Each row is where one point has got to under a steady rotation. How many ticks took it there?
The counts run from 0 to 546.
[ 0.68  1.70 -1.45  0.62 -1.26  2.20 -0.51 -0.31  3.93  1.44  1.57 -2.13
  2.82  0.47 -0.77  2.27 -0.81 -0.87 -0.42 -1.30  1.01 -1.42  1.26 -0.34
  1.31 -1.39 -2.28 -1.00  3.59  1.43  2.01  0.41 -1.50 -0.91  2.97 -1.34
 -1.71  0.78]	34
[ 1.72 -3.34 -1.55 -2.27 -0.24 -1.67 -0.94 -0.61  2.17 -0.79  0.28 -1.60
  1.43 -0.06 -1.81  0.96 -0.08  0.96  1.27  2.22  0.67  0.93  0.87  0.78
 -0.72  3.50  3.31  1.00  2.21 -0.05 -0.60 -1.92  1.91 -0.69 -0.46 -1.47
 -2.73  0.18]	165
[-1.96  0.17  2.12 -1.27  1.35 -0.76 -2.08  0.71 -0.33  2.64 -2.91 -0.82
 -1.29  1.17  0.48 -2.59 -3.03  0.88  0.34 -0.59  1.00 -1.28 -0.52  2.44
 -1.18 -1.17  0.29  2.92  2.55 -0.08  0.07 -0.87  1.88  1.25 -2.72 -0.28
  0.02 -1.72]	12
[ 0.08  1.90 -1.27 -0.81 -1.99  2.76  2.40  2.51 -0.53 -0.88  2.82 -0.97
  1.11 -0.27 -1.43 -0.80  1.51 -1.92  2.06  0.96  1.92  1.82  1.49  0.03
 -2.56 -0.32  0.03 -0.87 -0.62  0.79 -0.12  4.83  0.17  1.25 -0.04  0.74
 -3.23  0.68]	141
[-1.38  1.14 -0.25  1.32  4.32  0.26 -0.84 -0.48 -1.03 -0.01 -0.67 -1.22
  2.91  1.10 -0.03 -3.41 -2.11  1.15  1.58  0.41 -0.82 -2.26  0.72  3.25
  0.12  1.33  2.64  1.15 -1.61  1.26  0.47 -2.12 -0.89  0.64  0.95 -0.85
  0.34 -1.40]	196
[-0.72  1.76  0.29  2.31  3.00  1.97 -1.75 -0.50  0.28  1.50 -2.35  0.23
  1.97  1.31  0.46 -0.29  1.87 -0.70 -3.90  0.45 -1.46 -1.23 -1.40 -0.79
 -2.77  1.71 -0.61 -0.02 -2.36  0.52 -1.44 -1.79 -0.76  1.87 -0.39 -1.35
  1.02 -1.31]	295
[ 0.48  1.06 -1.57 -0.15 -1.89  0.94  1.17  0.03  0.37 -1.11 -1.90  0.38
 -1.07  0.01 -0.78  2.89 -1.53 -1.25 -0.10  0.62 -2.08  2.71 -2.63 -0.73
 -2.90  1.15 -0.89  0.43 -2.54  1.26 -1.73 -1.96  2.36  0.17 -3.14  1.46
  1.08 -1.46]	182
[-0.73  0.96  1.85  1.41  1.70  2.29 -0.22  2.83  0.93  1.68 -1.68 -0.82
  3.41 -0.43  0.45  2.78 -1.34 -0.74 -0.10  0.08 -0.28 -1.31  0.30  2.41
  0.45 -0.19 -1.81 -4.25  1.12 -0.63  1.09 -1.22 -1.61  2.58 -0.32 -0.73
  0.01 -1.10]	144
[ 0.76 -0.80  0.58  0.36  1.62 -1.41 -2.40 -2.47 -1.37  1.53 -0.80  1.33
 -2.02 -0.56  1.54 -0.54  0.20  0.40 -2.28 -0.90 -0.29 -1.23  0.34  0.71
  2.35 -3.85 -0.67 -0.39 -0.02 -1.69  0.06 -3.31 -0.60 -1.49 -0.82 -0.72
  2.99 -2.01]	481
[ 1.55 -2.92 -2.28 -0.88  1.48 -0.02 -1.73 -1.85  1.96 -0.54 -1.11 -0.34
  0.57  1.33 -1.23  1.58 -0.29 -1.31  0.59  0.51 -0.35  4.02  0.31 -1.09
 -0.41  3.32  2.68  0.54 -0.23  0.43  0.16  0.40  0.15  2.14  0.26 -3.34
 -1.13  2.31]	410
[-1.68 -1.80 -1.32 -2.61 -3.94  1.39  1.99  1.16 -0.21 -0.51  2.39 -1.51
 -1.64  0.23 -0.37  1.95 -0.29  0.75 -1.42 -0.82  3.00  1.06  0.01 -2.87
 -0.32 -1.27 -1.72  1.53  0.90 -1.08  0.35  2.25  1.07 -0.05 -1.41 -0.55
  0.20  0.40]	536
[-0.78  0.31 -3.09 -0.63 -0.27 -0.95  0.63 -3.09  0.43  0.07  1.64 -1.06
 -2.05  1.09 -1.04  1.05 -1.88 -1.01  1.28 -0.56  0.10  3.00  0.17 -3.47
  0.65 -0.66  1.09  4.89 -0.15  0.32 -1.24  2.19  0.83  0.65  0.06 -0.43
  1.59 -0.70]	233
[ 0.50 -2.54  1.47  0.82  3.38 -2.00 -3.20  0.79 -0.18  1.83 -2.01  0.12
  1.84  1.39  0.96  0.98  2.73  0.49 -2.53  1.60 -0.15  1.30 -1.04 -2.66
  1.89  0.66  0.54 -1.49 -0.02 -1.92  1.23  0.72  0.46  1.44  0.01 -1.03
  0.33  1.25]	488
[-1.53  0.39  0.94  0.48 -1.17 -0.48  1.89  4.23  0.32 -1.80 -0.52 -0.31
  1.72 -0.36 -0.89 -0.29 -1.33 -0.23  3.76  0.96 -0.39 -0.43 -0.40  1.33
 -2.03  3.45  0.70 -0.91 -2.88  1.71  0.77  0.34  1.14  0.07 -0.32  0.98
 -2.27 -0.10]	30
[ 0.96 -2.29 -3.27 -1.41 -0.91  0.95 -0.78 -4.01  1.00 -0.50  0.60 -1.74
 -1.46  1.23 -0.40  0.83 -2.52  0.12  1.89 -2.49  1.29  3.13  2.29  0.39
  0.32  0.65  1.26 -1.10  0.21  0.89  2.63 -0.80 -0.11  0.80 -0.90 -2.40
 -0.86  1.64]	443
[ 3.07 -0.35 -2.50 -1.61  0.59  2.68 -1.44 -2.98  1.39 -0.49  1.23 -0.21
  0.60  0.98 -0.35 -1.94 -2.55  0.33  0.98 -1.26  1.91  0.28 -0.71  1.97
 -1.08 -2.14  1.26 -0.41 -0.49 -1.82 -0.26 -3.12 -0.48 -1.20  2.35 -1.27
 -2.65 -0.71]	331
[ 1.22 -0.11 -1.90  2.07  1.23 -0.31 -1.06 -1.32  2.45 -0.54 -0.80 -0.62
  0.74  0.55 -0.98 -0.53  1.75 -0.30 -2.20  0.40 -0.97  0.99  0.08 -4.57
  0.32  2.72  0.89  3.48  1.24  0.95 -0.70  2.68  1.16 -0.57  2.74 -0.16
  0.84  1.15]	378
[ 1.15  0.88 -1.55  0.21 -3.07  1.82  1.79  1.51  1.02 -4.12 -0.06 -2.19
 -0.12 -0.95 -1.18  2.02 -1.63  0.37  1.39 -0.99  1.09  2.44  1.03 -0.16
 -0.51  3.06 -1.98 -2.57 -0.66  1.63  2.15  0.13  1.93 -0.61  0.33 -0.08
 -1.49  1.86]	359
[ 0.72 -0.91 -1.01  0.58 -2.20  1.91  0.49  0.31  0.82 -1.06 -1.41  0.94
 -0.57 -0.39  1.15  2.51 -2.66 -2.01 -1.67 -0.79  0.66  4.35  0.53 -0.11
  0.22  0.22 -0.66  0.87  0.91  0.34  1.26  3.00  0.94  2.80 -0.97  0.56
  1.51  0.69]	259
[-2.17  3.16  1.39  2.75  1.48  0.18 -3.20 -0.15  0.04  1.63 -2.48 -1.60
  0.30  1.73  2.00 -1.76 -0.86  0.85 -4.86 -1.49 -1.63 -1.81 -0.60  1.02
 -0.93 -0.64 -2.14  1.50  1.14  0.91 -0.09 -1.42  0.64 -0.06 -0.89  0.55
  1.71 -1.51]	262
[ 0.37 -0.41 -0.27  1.42 -1.65 -0.37 -0.40  2.08  1.66 -2.04  2.36 -0.61
  2.40  0.74  0.24 -1.19 -0.22  1.08 -1.20 -2.13  1.31 -2.55 -1.35 -0.94
  1.01  0.82 -0.86 -0.45 -1.17 -0.30  2.04 -0.34 -0.17 -3.83  5.01 -0.09
 -2.51  2.21]	246
[ 0.12 -2.54 -0.94  0.39  0.92  2.37 -0.58 -0.99  2.06 -0.57  0.14 -0.54
  1.68  0.36 -0.48  3.73  1.44 -0.04 -1.14 -0.31  0.39 -1.13  0.59 -1.75
  0.33  0.18 -1.64 -4.30 -0.74  0.30  2.18 -1.99 -3.24  0.66  0.82 -3.47
  0.07  0.99]	0
[ 0.45 -0.28  2.05  0.21  1.85 -0.22  0.41 -0.56  0.32 -0.85 -3.97  0.93
 -2.87 -1.03 -2.73 -4.02 -0.06  0.00  2.81  0.25  0.29 -2.85 -1.53  0.80
 -3.63  1.17 -0.67 -0.23 -3.53  0.60 -1.05 -1.98  1.83 -0.11 -1.31 -0.42
  1.56 -0.20]	189
[ 0.87 -2.89  1.12 -1.94  3.38  0.08 -0.71 -0.03 -0.39  0.39  0.15  1.46
  0.66  0.01 -2.05 -3.03 -0.63 -0.09  2.50  0.18  2.64 -0.20 -1.79 -1.36
  1.41 -0.37  3.06  1.39 -2.10 -2.21  0.27  0.91  0.56  0.27  3.43 -0.89
 -1.05  0.20]	272
[-0.13  1.51 -0.61 -0.51  0.63 -3.20 -0.39  0.96 -0.93 -0.72  0.00 -2.93
  1.02  0.69  0.66  1.59 -1.26  0.71  4.87  0.84 -1.93  1.71  0.86  2.38
  1.49  1.65  1.85 -1.56 -0.60  1.68  0.91 -2.71  2.12 -0.59 -1.51  0.75
 -0.93 -1.31]	526
[ 0.72  1.42 -1.26  0.61  2.01 -1.52  0.66  0.52 -1.29 -2.22  0.05 -1.28
  1.78 -0.21  0.10 -0.38 -3.63  1.15  4.31  0.55 -1.24  1.56 -0.15  2.83
  2.42  1.86  1.85 -0.02 -2.54 -0.11  0.53 -1.90  1.06 -0.61  0.77  1.32
 -0.59 -1.53]	525
[ 1.44  1.04 -1.27  1.66 -2.17 -0.45 -0.48 -0.85  1.32 -0.64 -0.97 -0.08
 -1.95 -0.22  1.20  0.94 -0.34 -2.79 -1.11 -2.49 -1.66  2.84 -0.62 -2.00
 -2.93  0.66 -1.37  2.29 -1.52  2.88 -0.47  1.06  2.76 -0.52 -1.30  0.64
  1.09  1.43]	511
[ 0.24  2.46  0.55 -1.43  0.55  0.00 -0.04  1.78 -1.49  0.19  1.16 -0.61
  0.01  0.06 -0.32 -2.45  1.35 -0.93  4.02 -0.36  0.15 -0.37 -1.43  1.13
 -1.25 -1.51 -0.69 -3.30 -4.40 -0.45  0.56 -1.79  0.90 -1.31 -0.21  0.28
 -1.98 -0.34]	466
[ 3.71 -0.81 -1.59  1.32  0.21  3.06 -0.39 -1.30  2.36  0.40  0.25  1.88
  2.52 -0.83 -1.20 -0.07  2.01 -4.04 -1.85  1.04  0.46  0.14 -0.21  0.30
 -1.91 -1.68  0.61 -0.89  0.44 -0.70 -0.85  1.37 -2.04 -0.19  4.06 -0.17
 -1.35  0.63]	219
[-0.61 -2.44  0.46 -0.11  0.13 -2.00 -1.90 -0.21 -1.31  2.49 -0.87 -0.22
 -0.66 -0.14  2.24  0.22  2.05  0.01 -3.97  0.99  0.33  1.90  1.79  0.69
 -0.02 -1.22  0.26  1.82  3.37 -1.67  0.17  2.26  1.43  1.58 -3.20 -0.42
  0.55 -0.79]	125
[-1.19 -0.57  3.43 -1.34 -0.12 -0.14 -1.41  2.99 -0.17  1.68 -1.36 -0.03
 -1.26 -0.06  0.60 -0.93  1.17  1.51 -1.06 -0.78  1.11 -3.77 -2.53 -0.74
 -0.64 -1.26 -3.00 -2.48 -1.63 -1.40  1.06 -2.33  1.58 -1.10 -0.92 -0.23
  0.17 -0.07]	322
[-0.12  0.83  1.47 -0.59  0.70  0.46  2.10  3.95  1.18 -1.17  0.19  0.67
  2.54  0.06 -1.60 -1.54 -1.77 -0.69  4.17  0.24  1.01 -0.66 -1.90 -0.19
 -0.58  2.33  1.15 -0.83 -2.32 -0.15  0.45  1.91  0.87  0.22  2.35  0.73
 -2.56  0.88]	29
[ 0.24  2.53  0.60 -0.32  1.33 -1.79  1.39 -0.55  0.85 -0.04 -0.97 -0.78
 -1.72 -1.19 -1.82 -1.76 -2.31 -0.92  5.88  0.19  0.23  2.08  0.77  1.09
 -0.85  0.42  0.92  3.31  2.08  1.13 -0.72  1.51  2.19  0.11 -0.58  1.73
  0.53 -0.36]	89
[ 2.59 -1.31  0.50  0.64  1.68  0.12 -1.10 -1.06 -0.51  1.58 -1.91  0.01
  0.45 -1.09  1.65  0.71  0.94 -1.89 -1.18  1.36  0.05  2.49  3.89  4.24
  0.61 -1.65  0.14 -2.44  3.94 -1.02  2.02  0.57 -0.39  1.34 -2.58 -0.42
  0.97  0.10]	336
[-0.94  2.06 -2.22  2.57 -1.44  0.77  1.95 -2.98  1.88 -0.02 -0.56 -0.44
 -1.78 -0.90 -0.51  0.93 -1.38 -2.02 -0.20 -1.64 -1.41  1.27  1.46 -0.99
 -1.62  0.23 -0.54  3.54  0.36  3.45 -0.48  2.04 -1.05  0.48  0.33 -0.06
  3.37  0.35]	478
[-2.08 -0.08  0.06 -1.29 -0.86  1.23 -0.92  0.94  1.30  2.76  1.68  0.09
  2.48  2.47  1.69  0.37 -3.84 -0.64 -3.54 -1.83  1.20 -1.76 -3.41 -0.47
 -0.65 -3.45 -0.05  1.03  0.10 -1.76 -0.01 -0.38 -1.25  0.03  1.62  0.20
 -2.36 -0.85]	179
[-3.50  2.21 -0.50  1.25 -0.17  2.41  0.98  1.41 -0.44 -0.06 -0.50  0.11
  1.29  0.42 -1.40  2.19  1.08 -0.18 -2.55  0.03 -0.02 -2.04 -1.64 -5.19
 -1.16  0.30 -2.66  0.00 -2.35  0.85 -1.32  2.54 -0.29  1.61 -0.15 -0.31
  2.53 -0.46]	538
